Some points, one per row:
 0.7  0.0 -1.2 -0.2  0.2  0.0  0.6 -0.1
 0.8  0.4 -0.8 -0.7  0.6  0.4  1.8 -0.2
 0.3 -0.2 -0.8 -0.2  0.7  0.1  0.3 -0.2
 0.1 -1.9  1.5 -1.6  2.0  0.2  0.4 -0.4
 1.0 -0.1 -1.9 -0.8  1.0 -0.8  0.6 -0.1
 0.5  0.2 -0.7 -0.5  0.1  0.6  1.0 -0.1
 0.7  0.4 -1.0 -0.9  1.0  0.8  1.2 -0.2
 0.6  0.4  0.4 -1.6  0.1  1.9  0.3 -0.3
 0.1 -1.6 -3.0  2.5  3.0 -1.8 -1.4  0.4
 1.6  0.3 -3.3 -2.0 -0.5  0.8  1.7  0.3
 1.6  1.2 -0.2 -2.1  0.0  2.2  3.2  0.2
 0.7 -0.1 -1.1 -0.1  0.2  0.0  0.5 -0.1
 1.5  0.5 -3.3 -1.7  3.9  0.5  0.9 -1.0
 1.1  0.6 -0.5 -0.6 -0.4  0.0  2.3  0.2
 0.5  0.2 -0.5 -0.4  0.4  0.2  0.9  0.0
 2.5  0.0 -4.3 -3.9 -2.8 -0.4  2.1  1.5
 0.5  0.1 -0.3 -0.5  0.4  0.3  0.5 -0.1
 0.2 -0.5  0.0  0.0  0.5  0.8  0.2  0.3
 0.5  0.2 -0.5 -0.6  0.1  0.3  0.7  0.0
 0.4 -0.1 -1.8  0.4 -0.4  1.7  0.2 -0.5
 2.0  1.3  4.1 -1.2  0.6 -2.6 -0.1 -1.5
 0.8  0.4 -0.2 -0.7 -0.1  0.6  0.6 -0.5
 0.5  1.6 -3.4 -0.8 -2.5  2.0  2.6  0.7
 0.9  0.0 -0.3 -0.3  0.5  0.3  1.1 -0.2
 1.2 -1.0 -1.0 -0.2  0.9 -0.3 -0.1 -0.3
 1.2 -1.0 -1.0 -0.2  0.9 -0.3 -0.1 -0.3
 0.5  0.3 -0.5 -0.4  0.4  0.3  1.0  0.0
 1.4 -0.8 -0.6 -1.9  1.3 -0.2  0.8  1.4
 0.4  0.4 -1.4 -0.7  0.0  0.8  1.7  0.4
 0.9  0.1 -1.3 -0.7 -0.1  0.0  1.1  0.3
 0.5  0.3 -0.2 -0.5  0.1  0.6  0.7 -0.1
 0.4  0.0 -0.3 -0.3  0.2  0.1  0.7 -0.1
 0.2  0.5 -1.4  0.5  0.4  0.3  0.6  0.2
 1.2 -0.2 -2.4  0.0  0.5  0.3  0.6 -0.4
 0.4 -0.2 -0.7 -0.2  0.1 -0.1  0.7  0.0
 0.5  0.1 -0.5 -0.4  0.4  0.2  0.8  0.0
 0.9 -1.6 -2.7 -4.5  1.0  2.9  1.2  1.2
 1.1  0.1 -1.3 -0.8  0.4  0.2  1.8  0.1
 0.6  0.3 -0.2 -0.5  0.3  0.6  0.6  0.0
 0.3 -0.5 -0.6 -0.4  0.3  0.8  0.6  0.5
 0.4  0.4  0.1 -0.9  0.3  0.8  0.9 -0.6
 0.3 -0.5 -0.6 -0.4  0.3  0.9  0.6  0.6
 2.8 -0.8  0.1 -1.1 -0.3 -0.2 -1.9 -3.4
 0.5  0.2 -0.4 -0.4  0.4  0.2  0.7  0.0
 0.7  0.0 -0.5 -0.2  0.3  0.1  0.7  0.2
 0.6  0.2 -0.8 -0.6  0.0  0.6  1.1  0.0
 1.0  0.0 -1.0 -0.2  0.3 -0.6  0.1 -0.4
 0.1  0.4 -0.1 -1.0  0.5  0.9  0.4 -0.6
 0.1  0.2 -0.3 -0.3 -0.3  0.6  0.7  0.1
 0.3  0.5 -1.3  0.4  0.4  0.4  0.7  0.2
16 more points follow, each with its number after it:
 1.1 -0.2 -5.1 -2.2 -0.4  1.9  0.6  0.0 0
 0.3 -0.3  0.1 -0.2  0.2  1.0  0.4 -0.1 1
 0.6  0.1 -0.6 -0.4  0.4  0.3  1.0 -0.1 2
 0.4  0.2 -1.1 -0.2  0.0  0.7  1.2  0.2 3
 0.7  0.1 -0.5 -0.4  0.3  0.4  1.1  0.0 4
 0.7  0.1  0.0 -1.0  1.4  0.1  1.2 -0.2 5
 1.0 -1.2 -2.0 -1.6  1.1  2.0  1.8 -0.7 6
 1.0 -0.2 -1.5 -0.9  0.8  1.1  2.3  0.3 7
 1.3 -1.4  0.3 -1.5  3.5 -2.1 -2.0 -1.2 8
 1.2 -1.4 -0.7  0.7  0.8 -1.5 -2.9 -0.6 9
 0.1 -0.5  0.3 -0.4  0.7  0.6  0.8 -0.2 10
 2.8  0.0 -3.2 -2.9  0.2  0.2  1.5  0.1 11
 0.5 -0.7 -0.6 -0.5  0.4  0.9  1.6  0.3 12
 1.1 -0.7 -4.0 -3.2 -0.3  2.0  1.8  1.0 13
 1.0  0.3 -0.7 -0.6  0.4  0.4  1.8 -0.1 14
 1.2  0.0 -1.0 -0.8  0.4  0.6  1.3 -0.2 15
Which of these numbered points is nearest to each point below, ignoring the 2 directions in which the first points spread most? Its number follows each.
 0.7 -0.7 -0.6 -1.9 -0.2  1.7  1.6  0.2 > 10
 1.0  0.4 -0.8 -0.6  0.4  0.4  1.9 -0.1 > 14
 0.5 -0.8 -0.3 -0.7  1.2  1.7  1.7  1.2 > 12
 0.1  0.5 -1.0 -0.3 -0.9  0.8  0.9  0.1 > 3
 0.8  0.1 -0.7 -0.8  0.4  1.1  1.7  0.4 > 4
 0.5  0.0 -0.4 -0.7 -0.3  1.3  1.9  0.5 > 12
 0.6 -0.7 -0.6 -2.0 -0.3  1.8  1.5  0.2 > 10
 3.0  0.0 -3.5 -3.1  0.2  0.2  1.6  0.1 > 11
 0.5  0.3 -0.1 -1.4  0.4  1.5  1.2 -0.3 > 10
 1.0  0.4 -0.8 -0.6  0.4  0.4  2.0 -0.1 > 14
 0.4  0.2 -1.1 -0.2  0.0  0.7  1.2  0.2 > 3
 2.4 -0.5 -9.6 -5.0 -0.2  0.9  0.9  2.1 > 8
 1.0 -0.7 -4.5 -3.4 -0.3  2.1  1.8  1.3 > 13
 1.1  0.4 -1.3 -0.8  0.6  0.5  1.9 -0.1 > 14
 1.1 -1.0 -2.1 -3.3 -0.1  1.9  1.3  0.9 > 13
 0.1  0.2 -0.3 -0.4 -0.1  0.6  0.9  0.1 > 3
 0.1  0.6 -0.1  0.3  1.1 -0.9 -2.2 -1.7 > 0
 1.2 -0.5  0.1 -0.8  0.1 -0.1 -0.6 -1.7 > 0
 1.0 -0.9 -2.0 -3.2 -0.1  1.9  1.3  0.8 > 13
 0.2 -0.3 -0.1 -0.1  0.1  1.0  0.4  0.0 > 1
 2.8  0.0 -3.2 -3.0  0.2  0.3  1.6  0.1 > 11
 1.5 -0.2 -1.1 -1.0  1.2  0.7  2.4  0.0 > 7
 0.1 -0.3  0.2 -0.1  0.1  1.1  0.4  0.0 > 1
 0.6  0.2 -1.0 -0.9  0.1  0.2  0.9  0.0 > 2
 1.8  0.9  2.0 -1.8  1.2 -1.9 -0.2 -1.1 > 11
 1.0 -1.1 -1.9 -1.7  1.1  2.0  1.8 -0.7 > 6
 1.2 -0.3 -0.9 -0.7  0.7  0.2  0.8 -0.4 > 15
 2.4 -0.5 -9.0 -4.6 -0.2  0.9  0.8  1.8 > 8
 1.0 -1.2 -2.0 -1.8  1.1  2.2  1.9 -0.7 > 6
 0.1 -0.3  0.1 -0.1  0.1  1.1  0.5  0.0 > 1
 1.0  0.4 -1.1 -0.6  0.5  0.6  1.9 -0.2 > 14
 1.4  1.6  3.1 -2.7  0.4  3.4  2.0 -2.8 > 6
 2.4  0.1 -2.5 -2.7 -0.5  1.4  1.9 -0.5 > 11
 0.6  0.1  0.0 -1.1  1.4  0.2  1.3 -0.2 > 5
 3.6 -0.1 -9.4 -6.9 -2.4  3.6  4.8  3.7 > 11
 1.1 -0.8 -1.9 -3.1  0.0  1.8  1.3  0.9 > 13
 1.3 -0.7  0.5 -1.2 -0.4  1.5  1.4  0.2 > 12
 0.2  0.5 -1.3  0.5  0.4  0.3  0.6  0.2 > 3
 0.8  0.5  0.7 -1.4  1.9  0.1  0.7 -0.8 > 5
 1.5 -0.4 -4.1 -4.0 -1.2  1.9  2.5  1.8 > 13
 1.0 -0.1 -1.1 -1.0  0.2  0.5  1.0 -0.6 > 15
 1.7  1.2 -0.2 -2.2 -0.1  2.3  3.4  0.3 > 7
 0.6 -0.8 -0.4 -0.8  1.3  1.7  1.9  1.2 > 12
 0.9 -0.9  0.5 -0.9  1.6 -0.2 -0.2 -1.0 > 13
 0.6  0.1  0.1 -1.1  1.5  0.2  1.3 -0.2 > 5
 0.2  0.5 -0.1  0.3  1.1 -0.8 -2.0 -1.6 > 0
 1.6 -0.3 -0.1 -1.2  1.1  0.5  2.5 -0.2 > 7
 0.7 -0.1 -0.5 -0.3  0.4  0.2  0.8  0.2 > 4
 1.4 -0.7 -0.5 -0.4  0.7  0.2  1.0 -0.4 > 15
 0.4  0.4 -0.3 -1.1  0.4  0.6  1.1 -0.3 > 2
 0.9 -1.0  0.6 -0.9  1.8 -0.2 -0.3 -0.9 > 13
 0.7 -0.7 -0.1  0.3  1.9 -0.3  0.7  1.2 > 12
 0.9  0.6 -1.7  0.1 -1.8  0.9  0.7 -0.6 > 3
 0.5 -0.9 -0.3 -0.8  1.3  1.7  1.8  1.3 > 12
-0.3  0.1 -3.9 -2.5 -3.5  1.6 -0.2  1.1 > 9
 2.1 -0.9 -1.0 -0.1  0.5  0.2  0.1 -0.1 > 15
 0.7  0.0 -0.4 -0.4  0.4  0.4  0.9  0.0 > 4
 1.8 -0.4 -2.9 -2.5 -0.2  0.5  1.3  0.3 > 11
 3.7  0.1 -9.2 -7.1 -2.5  3.7  5.1  3.8 > 11
 1.5 -0.2 -1.2 -1.0  1.0  0.6  2.4  0.0 > 7
 1.0  0.2 -0.3 -1.2  2.2  0.5  1.2  0.1 > 5
 1.0 -0.1 -0.9 -0.6  0.4  0.7  1.5  0.3 > 4
 0.7 -0.6 -0.1  0.3  1.8 -0.2  0.7  1.1 > 12
 1.3 -0.2 -2.3 -0.4 -0.8  0.7 -0.4 -1.6 > 0
 0.7  0.2 -0.9 -0.8  0.2  0.6  1.2 -0.2 > 2
 0.8  0.2  1.4 -2.3  2.4  1.5  2.2 -1.0 > 6
 0.0  0.1 -1.2  0.4  0.4  0.2  0.2  0.1 > 3
 1.3 -0.6  0.2 -0.8  0.1 -0.2 -0.7 -1.8 > 0
 0.6  0.2 -0.7 -0.4  0.5  0.3  1.0 -0.1 > 2
 0.8  0.1 -0.3 -0.5  0.2  0.5  1.1 -0.1 > 4
 2.2 -0.4 -0.5 -1.0  0.0  0.3 -0.5 -1.9 > 0
 0.3 -0.7 -0.3 -0.5  0.3  1.1  1.1  1.1 > 12
 0.6 -0.2 -0.6 -1.1  1.1  0.4  1.4 -0.2 > 5
 0.6 -0.2 -0.5 -1.1  1.2  0.5  1.5 -0.2 > 5
 1.0  0.1 -1.5 -0.8  0.4  0.4  1.9  0.2 > 14
 0.6  0.0 -1.1 -1.1  0.0  0.6  1.1 -0.3 > 2
 0.2 -1.5  1.2 -1.0  2.2  2.0  1.9  0.1 > 6
 0.8 -0.2  0.1 -0.7 -0.5 -1.3 -0.4  0.0 > 9
 3.9  0.0 -9.9 -7.6 -2.8  4.0  5.4  4.1 > 11
 0.6  0.1 -0.6 -0.5  0.4  0.6  1.1  0.2 > 4
 0.7  0.0 -0.1 -0.9  1.3  0.0  0.7 -0.1 > 5
 2.3 -0.5 -0.5 -1.0  0.1  0.2 -0.6 -2.0 > 0
 1.0 -0.1 -1.0 -0.4  0.3  0.2  1.3  0.0 > 4
 0.6  0.2 -0.7 -0.1  0.0  0.7  1.0  0.2 > 3
 1.2 -2.3 -1.0 -0.1  1.8  0.9 -1.3 -0.3 > 13
 0.6  0.3 -0.4 -0.7  0.4  0.4  1.4 -0.4 > 2
 1.3 -0.6 -1.4 -0.8  0.8 -0.2 -0.4 -1.1 > 0
 0.8  1.0 -3.6 -1.9 -2.3  0.3  1.3  0.5 > 9
 1.2 -2.1 -1.1 -0.1  1.5  0.9 -1.3 -0.5 > 13
 0.9  0.4 -1.1 -0.7  0.4  0.5  1.8 -0.3 > 14
-0.2 -0.1  0.5  0.1 -0.1  1.2  0.5  0.4 > 1
 0.1 -1.3 -1.1 -1.7  1.3  1.7  0.1  0.3 > 13
 1.2 -0.1  0.5 -0.9  0.7 -0.1  0.1 -1.4 > 15
 0.9 -1.8 -6.4  0.6  1.2 -1.0 -3.5 -0.9 > 9
 0.7 -0.5  0.3 -0.6  1.1  0.4  1.3 -0.2 > 7
 0.7  0.2 -1.2  0.3 -0.6  0.3  0.3  0.0 > 3
 0.1 -1.3 -1.1 -1.7  1.2  1.8  0.2  0.4 > 13
-3.3 -0.3 -3.2  1.0  0.5 -2.4 -7.5 -2.4 > 9
 1.2  0.1 -0.5 -1.1 -0.6 -0.7  2.2  0.0 > 14
 1.3 -0.2  0.3 -0.8  1.6  1.2  1.3 -1.2 > 6
